In the data rows, zero lies at 4.5, halfway between 4 and 5.
Here are some points, one per row:
[5 3 4 4 4 4 3 2 4 2 4 4 7 4 2 4 6 7 3 5 8 4 6 5 5 5 3 5 5 4 7 6 4 5 3 3 7
 3 5 7 5 3 4 4 1 3 5 6 5 3 6 5 5 6 7 3 3 4 4 6 9 1 5 4]
[5 5 4 4 4 4 6 6 3 9 5 5 4 4 4 3 3 2 7 4 3 7 4 5 4 7 3 6 4 4 6 4 3 5 3 6 2
 4 4 3 4 6 6 4 6 9 3 6 3 7 5 5 4 5 4 5 5 5 2 4 4 6 5 5]
[5 5 3 5 3 6 3 4 2 5 9 6 4 7 7 8 4 7 5 0 1 5 2 2 5 2 7 8 2 3 4 6 6 7 4 4 6
 8 4 3 2 4 2 4 3 1 5 6 5 4 3 2 3 5 0 3 8 5 8 7 2 7 4 6]
[3 6 5 5 2 4 4 5 5 5 6 3 3 5 5 5 2 5 6 5 1 6 4 5 4 5 5 6 5 5 5 4 3 5 4 5 4
 4 5 1 6 7 7 5 5 7 1 6 3 6 3 3 5 4 5 4 5 6 3 5 3 7 4 5]
[6 5 4 3 4 3 3 6 7 3 5 4 3 6 4 5 4 4 5 6 4 4 6 4 5 3 3 3 9 5 2 3 4 1 9 7 6
 4 4 7 6 4 3 4 2 4 2 3 8 1 6 2 4 5 5 6 5 4 3 5 5 1 6 4]
[4 6 4 6 4 4 6 6 3 6 4 5 3 5 6 3 2 2 7 5 2 6 4 5 3 5 3 2 5 5 5 5 1 4 2 6 2
 3 4 3 4 7 5 3 6 9 3 6 4 6 4 3 6 5 6 6 5 6 3 5 3 5 4 2]
[3 5 4 4 2 3 5 5 5 5 7 6 4 5 5 6 2 2 6 4 2 5 5 6 3 6 4 6 6 5 6 4 4 4 4 7 3
 5 3 4 4 8 4 3 6 8 3 5 4 7 4 3 4 6 4 5 5 6 1 5 5 5 4 4]
[4 4 4 5 9 2 6 7 4 3 4 2 3 5 4 3 6 2 5 8 3 5 4 3 7 5 5 3 3 6 2 6 7 1 4 4 6
 3 6 6 8 4 9 4 7 4 3 3 6 4 3 6 6 0 4 4 5 0 4 2 6 6 6 6]
[8 6 6 5 5 3 5 8 6 3 3 4 5 4 5 2 5 3 5 7 5 4 4 3 4 4 4 1 7 3 3 3 3 3 6 5 5
 3 5 4 7 4 6 5 5 7 5 3 5 4 4 5 5 3 6 6 4 6 5 2 2 3 3 4]
[5 5 3 5 6 3 5 6 6 3 4 3 3 6 4 4 5 3 5 6 4 4 5 5 5 3 5 2 7 5 2 4 5 1 6 6 5
 3 4 6 5 4 4 4 6 5 4 3 7 2 5 3 4 5 5 7 5 4 3 5 5 2 5 4]
[4 4 3 4 6 6 4 5 0 6 6 6 5 6 6 8 6 4 4 0 1 5 2 2 6 3 7 9 0 4 5 7 8 6 2 4 6
 9 3 5 2 3 3 3 4 1 5 6 4 6 3 3 3 5 0 4 7 4 7 7 4 8 6 7]
[7 5 5 5 6 4 4 7 7 7 4 6 4 5 6 3 5 2 5 6 5 3 5 4 4 3 4 1 7 4 3 3 4 2 7 6 6
 3 5 4 7 4 5 4 5 5 5 4 7 3 4 4 5 3 7 6 4 4 5 3 4 3 4 3]
[4 6 7 4 5 6 6 4 7 5 3 5 4 3 4 5 3 4 4 5 4 4 6 5 4 5 4 3 5 6 3 3 4 6 7 5 0
 6 5 5 3 5 3 7 8 6 3 5 3 5 5 5 5 4 4 5 3 6 3 3 2 4 6 4]
[5 5 6 6 4 4 7 8 2 6 3 6 3 3 6 0 3 2 6 6 5 7 3 5 3 7 4 3 2 3 5 5 2 8 2 5 2
 2 5 0 4 7 8 4 5 9 6 5 2 8 3 6 6 4 7 5 5 6 5 1 0 9 2 3]
[4 5 4 4 5 6 6 7 0 5 5 6 5 6 7 5 5 6 5 1 2 6 1 1 4 4 7 7 0 2 5 7 6 7 1 3 6
 7 4 2 3 4 5 5 4 2 5 6 3 6 3 4 4 3 0 3 8 4 8 5 2 9 4 7]
[3 6 6 3 6 7 7 6 6 5 3 4 4 3 3 4 4 3 4 6 5 5 5 5 4 5 5 3 3 6 3 3 5 4 6 3 0
 6 6 4 5 5 5 7 8 5 3 5 3 6 4 6 4 3 3 5 3 5 3 2 3 7 6 6]
[2 2 3 3 6 2 3 0 4 2 6 3 5 5 2 7 6 7 3 5 5 4 5 5 6 6 3 8 4 6 7 5 7 3 3 4 9
 3 4 9 6 4 5 3 3 0 5 2 6 4 5 6 5 4 5 2 5 0 3 6 9 2 6 6]
[4 5 5 4 8 8 5 4 3 6 3 6 5 5 7 7 5 7 1 2 4 4 3 2 5 2 8 5 0 6 1 7 7 7 5 2 4
 9 6 6 0 3 2 7 5 0 6 4 4 3 3 4 4 4 1 3 6 3 9 4 2 7 6 6]
[7 5 4 5 5 2 4 6 7 3 4 4 4 6 6 4 4 3 4 6 5 3 6 4 4 4 4 2 9 4 2 4 4 3 7 6 5
 3 4 5 6 4 3 4 6 6 4 4 7 2 5 2 5 5 6 6 4 5 4 4 5 1 5 3]
[4 4 4 4 0 3 5 5 5 6 6 5 4 5 6 5 1 3 7 5 1 6 4 5 4 6 2 6 6 6 4 5 3 5 4 7 4
 4 4 5 4 7 5 3 6 7 1 5 3 6 4 3 4 4 5 3 7 4 2 4 5 5 5 5]
[1 4 5 4 3 7 5 0 4 4 5 5 5 3 1 7 5 7 2 3 7 2 5 7 5 6 4 7 3 6 8 3 5 6 3 2 1
 6 4 6 4 4 3 6 4 3 5 5 3 6 6 8 5 6 3 4 2 5 4 5 6 4 6 5]
[6 4 3 5 2 6 4 7 3 6 5 5 3 5 5 3 2 4 8 6 4 6 4 6 4 5 4 4 5 4 5 4 3 5 4 6 3
 3 4 2 3 7 5 3 5 9 3 6 4 5 5 3 4 6 5 6 5 7 3 5 3 6 5 4]
[7 5 7 4 8 5 5 9 4 4 1 5 5 2 5 0 7 1 6 7 8 6 5 3 5 4 4 0 4 2 4 5 4 5 4 4 3
 2 6 3 6 3 7 5 5 8 6 4 4 5 4 6 5 3 6 6 2 5 5 1 3 6 4 4]
[1 3 5 5 4 7 5 0 4 5 4 5 5 2 2 5 6 7 2 3 9 3 5 8 3 5 6 5 2 6 9 4 6 6 3 1 2
 5 4 4 3 1 4 5 3 3 8 4 3 7 5 8 6 6 4 4 0 5 4 4 5 7 4 4]
[5 5 5 5 3 4 4 6 4 7 5 4 3 5 5 3 2 4 6 5 2 6 4 4 4 6 4 6 5 5 5 4 3 5 3 5 4
 3 5 1 5 6 6 4 5 7 2 5 3 7 4 5 4 4 5 5 6 6 4 4 2 7 4 4]
[6 3 5 3 7 2 2 6 7 5 4 4 4 4 7 4 7 2 4 6 5 3 5 4 4 3 5 3 8 4 4 4 5 2 7 5 6
 4 5 5 6 5 5 4 5 4 6 2 5 5 3 5 4 3 6 7 3 3 4 3 4 5 4 4]
[3 4 4 6 2 8 5 0 5 4 4 5 5 4 2 6 4 8 2 3 8 3 5 8 3 5 5 5 3 6 7 3 5 6 4 2 3
 5 4 6 3 6 4 6 4 4 6 5 4 5 5 7 5 6 5 3 2 5 5 4 5 4 5 4]
[3 6 2 4 2 3 5 4 5 5 8 2 3 7 2 9 1 4 7 4 0 5 4 5 5 6 3 9 7 7 5 2 4 1 4 8 4
 4 5 5 6 6 5 4 6 5 0 5 4 5 5 3 4 4 2 5 8 5 1 7 5 4 5 6]
[5 4 4 6 4 3 3 1 5 2 6 3 5 4 2 5 7 7 3 4 7 2 5 6 6 5 5 6 5 4 7 4 5 3 4 5 7
 2 3 5 5 4 4 3 1 2 7 3 7 4 6 6 5 6 6 5 3 4 5 7 7 1 3 3]
[3 5 5 5 3 5 6 6 4 6 6 4 4 4 5 4 2 2 7 3 1 7 5 6 5 5 3 5 5 5 5 4 3 4 3 6 2
 4 4 4 4 6 5 4 6 8 2 7 4 6 6 4 3 6 4 6 5 6 1 7 5 5 5 5]
[5 4 5 5 4 5 4 1 4 3 3 5 6 4 3 4 7 6 4 4 8 4 5 6 5 5 3 3 5 3 8 5 4 4 3 2 8
 2 5 5 7 3 5 4 1 4 6 5 6 4 5 6 5 4 7 3 2 4 6 5 8 3 3 3]
[6 3 5 5 6 5 5 4 2 2 2 5 6 3 3 0 7 6 4 6 9 5 5 5 5 6 4 2 2 2 7 7 4 7 2 3 5
 1 5 4 4 3 6 4 1 6 8 4 4 5 5 8 6 6 8 3 2 4 6 3 7 3 4 3]
[3 6 6 6 5 5 5 5 7 6 3 4 3 4 4 4 4 5 3 7 4 4 5 5 3 4 6 3 4 7 2 3 5 4 7 4 2
 5 5 3 4 7 4 6 8 5 6 3 4 6 4 5 5 3 5 6 4 5 4 2 1 6 4 3]
[7 6 7 3 8 5 4 5 4 3 3 6 7 5 9 4 6 6 3 3 3 4 3 0 6 2 7 5 2 2 1 8 6 8 6 4 8
 7 6 6 3 1 2 6 3 0 5 4 5 2 4 4 4 4 3 2 7 3 9 5 4 3 0 6]
[4 4 5 4 3 5 4 0 5 2 5 4 7 4 2 6 7 5 4 2 8 3 5 6 6 4 4 4 5 3 8 3 5 4 4 3 7
 4 4 6 7 3 4 4 2 3 6 6 6 4 5 6 4 6 5 4 2 4 4 7 8 1 3 4]
[1 6 3 4 3 6 3 3 9 5 6 3 2 6 3 9 3 6 3 5 1 2 6 5 3 3 5 6 8 9 2 1 5 1 9 5 3
 8 5 6 6 6 3 6 8 1 1 5 6 2 4 3 4 3 2 6 5 4 2 5 4 4 7 5]
[3 2 3 5 4 3 3 1 5 3 5 4 5 4 3 6 6 7 3 5 7 3 6 6 5 5 4 6 6 5 7 6 6 4 4 4 8
 3 4 6 6 3 4 3 1 2 6 3 6 3 6 5 5 6 7 3 4 3 5 6 9 2 5 4]
[6 4 6 4 4 4 4 2 4 2 4 5 7 3 3 2 4 7 4 5 8 5 6 5 5 6 2 5 5 3 7 5 3 7 3 4 6
 2 5 6 5 2 4 4 2 4 5 4 5 3 7 6 5 7 8 2 4 4 4 6 9 0 5 3]
[5 3 6 6 5 8 5 4 5 5 3 6 5 5 7 6 5 8 1 1 5 3 4 2 3 2 9 4 1 3 1 6 6 9 7 3 4
 9 4 3 0 3 1 7 5 0 7 5 5 3 4 4 4 5 2 4 6 6 9 4 0 6 4 5]
[7 5 5 4 6 3 4 7 6 3 3 4 5 5 6 2 5 3 5 7 6 5 5 4 4 4 3 1 6 4 2 5 4 3 5 5 5
 3 5 5 6 4 5 4 5 6 4 3 6 3 5 4 5 4 6 5 4 4 5 2 4 3 5 4]
[2 4 3 5 3 2 4 5 5 7 7 3 3 6 4 6 2 4 6 5 1 6 4 5 5 6 3 9 6 7 5 4 5 2 4 7 5
 4 4 3 5 7 6 4 6 4 1 4 4 6 4 3 3 4 4 5 8 4 2 5 4 7 4 6]
[9 4 7 3 7 5 4 5 3 4 3 8 8 4 9 2 7 4 3 1 7 4 3 1 5 2 7 3 2 0 0 7 6 9 5 4 7
 8 5 5 1 3 1 5 3 2 8 4 5 3 4 4 3 6 4 3 5 5 9 5 4 3 4 5]
These points spread out most along one direction. Take the direction at right angles to it along which they spread out most. Go by this last direction. For each point below, how far along it does it lie, from 0 to 99? The average is 50, and the first point in the table lies past the average. One standard deviation of the points above along it is 16.
[5 5 4 4 4 4 6 6 3 9 5 5 4 4 4 3 3 2 7 4 3 7 4 5 4 7 3 6 4 4 6 4 3 5 3 6 2
 4 4 3 4 6 6 4 6 9 3 6 3 7 5 5 4 5 4 5 5 5 2 4 4 6 5 5] ~ 43
[3 5 4 4 2 3 5 5 5 5 7 6 4 5 5 6 2 2 6 4 2 5 5 6 3 6 4 6 6 5 6 4 4 4 4 7 3
 5 3 4 4 8 4 3 6 8 3 5 4 7 4 3 4 6 4 5 5 6 1 5 5 5 4 4] ~ 47
[4 5 5 4 8 8 5 4 3 6 3 6 5 5 7 7 5 7 1 2 4 4 3 2 5 2 8 5 0 6 1 7 7 7 5 2 4
 9 6 6 0 3 2 7 5 0 6 4 4 3 3 4 4 4 1 3 6 3 9 4 2 7 6 6] ~ 20
[5 4 4 6 4 3 3 1 5 2 6 3 5 4 2 5 7 7 3 4 7 2 5 6 6 5 5 6 5 4 7 4 5 3 4 5 7
 2 3 5 5 4 4 3 1 2 7 3 7 4 6 6 5 6 6 5 3 4 5 7 7 1 3 3] ~ 72
[9 4 7 3 7 5 4 5 3 4 3 8 8 4 9 2 7 4 3 1 7 4 3 1 5 2 7 3 2 0 0 7 6 9 5 4 7
 8 5 5 1 3 1 5 3 2 8 4 5 3 4 4 3 6 4 3 5 5 9 5 4 3 4 5] ~ 35
[6 4 6 4 4 4 4 2 4 2 4 5 7 3 3 2 4 7 4 5 8 5 6 5 5 6 2 5 5 3 7 5 3 7 3 4 6
 2 5 6 5 2 4 4 2 4 5 4 5 3 7 6 5 7 8 2 4 4 4 6 9 0 5 3] ~ 74
[3 4 4 6 2 8 5 0 5 4 4 5 5 4 2 6 4 8 2 3 8 3 5 8 3 5 5 5 3 6 7 3 5 6 4 2 3
 5 4 6 3 6 4 6 4 4 6 5 4 5 5 7 5 6 5 3 2 5 5 4 5 4 5 4] ~ 57
[6 3 5 5 6 5 5 4 2 2 2 5 6 3 3 0 7 6 4 6 9 5 5 5 5 6 4 2 2 2 7 7 4 7 2 3 5
 1 5 4 4 3 6 4 1 6 8 4 4 5 5 8 6 6 8 3 2 4 6 3 7 3 4 3] ~ 69
[4 4 5 4 3 5 4 0 5 2 5 4 7 4 2 6 7 5 4 2 8 3 5 6 6 4 4 4 5 3 8 3 5 4 4 3 7
 4 4 6 7 3 4 4 2 3 6 6 6 4 5 6 4 6 5 4 2 4 4 7 8 1 3 4] ~ 71
[6 5 4 3 4 3 3 6 7 3 5 4 3 6 4 5 4 4 5 6 4 4 6 4 5 3 3 3 9 5 2 3 4 1 9 7 6
 4 4 7 6 4 3 4 2 4 2 3 8 1 6 2 4 5 5 6 5 4 3 5 5 1 6 4] ~ 64
[3 5 5 5 3 5 6 6 4 6 6 4 4 4 5 4 2 2 7 3 1 7 5 6 5 5 3 5 5 5 5 4 3 4 3 6 2
 4 4 4 4 6 5 4 6 8 2 7 4 6 6 4 3 6 4 6 5 6 1 7 5 5 5 5] ~ 45
[7 6 7 3 8 5 4 5 4 3 3 6 7 5 9 4 6 6 3 3 3 4 3 0 6 2 7 5 2 2 1 8 6 8 6 4 8
 7 6 6 3 1 2 6 3 0 5 4 5 2 4 4 4 4 3 2 7 3 9 5 4 3 0 6] ~ 33
[3 2 3 5 4 3 3 1 5 3 5 4 5 4 3 6 6 7 3 5 7 3 6 6 5 5 4 6 6 5 7 6 6 4 4 4 8
 3 4 6 6 3 4 3 1 2 6 3 6 3 6 5 5 6 7 3 4 3 5 6 9 2 5 4] ~ 72
[4 6 4 6 4 4 6 6 3 6 4 5 3 5 6 3 2 2 7 5 2 6 4 5 3 5 3 2 5 5 5 5 1 4 2 6 2
 3 4 3 4 7 5 3 6 9 3 6 4 6 4 3 6 5 6 6 5 6 3 5 3 5 4 2] ~ 47
[1 4 5 4 3 7 5 0 4 4 5 5 5 3 1 7 5 7 2 3 7 2 5 7 5 6 4 7 3 6 8 3 5 6 3 2 1
 6 4 6 4 4 3 6 4 3 5 5 3 6 6 8 5 6 3 4 2 5 4 5 6 4 6 5] ~ 56
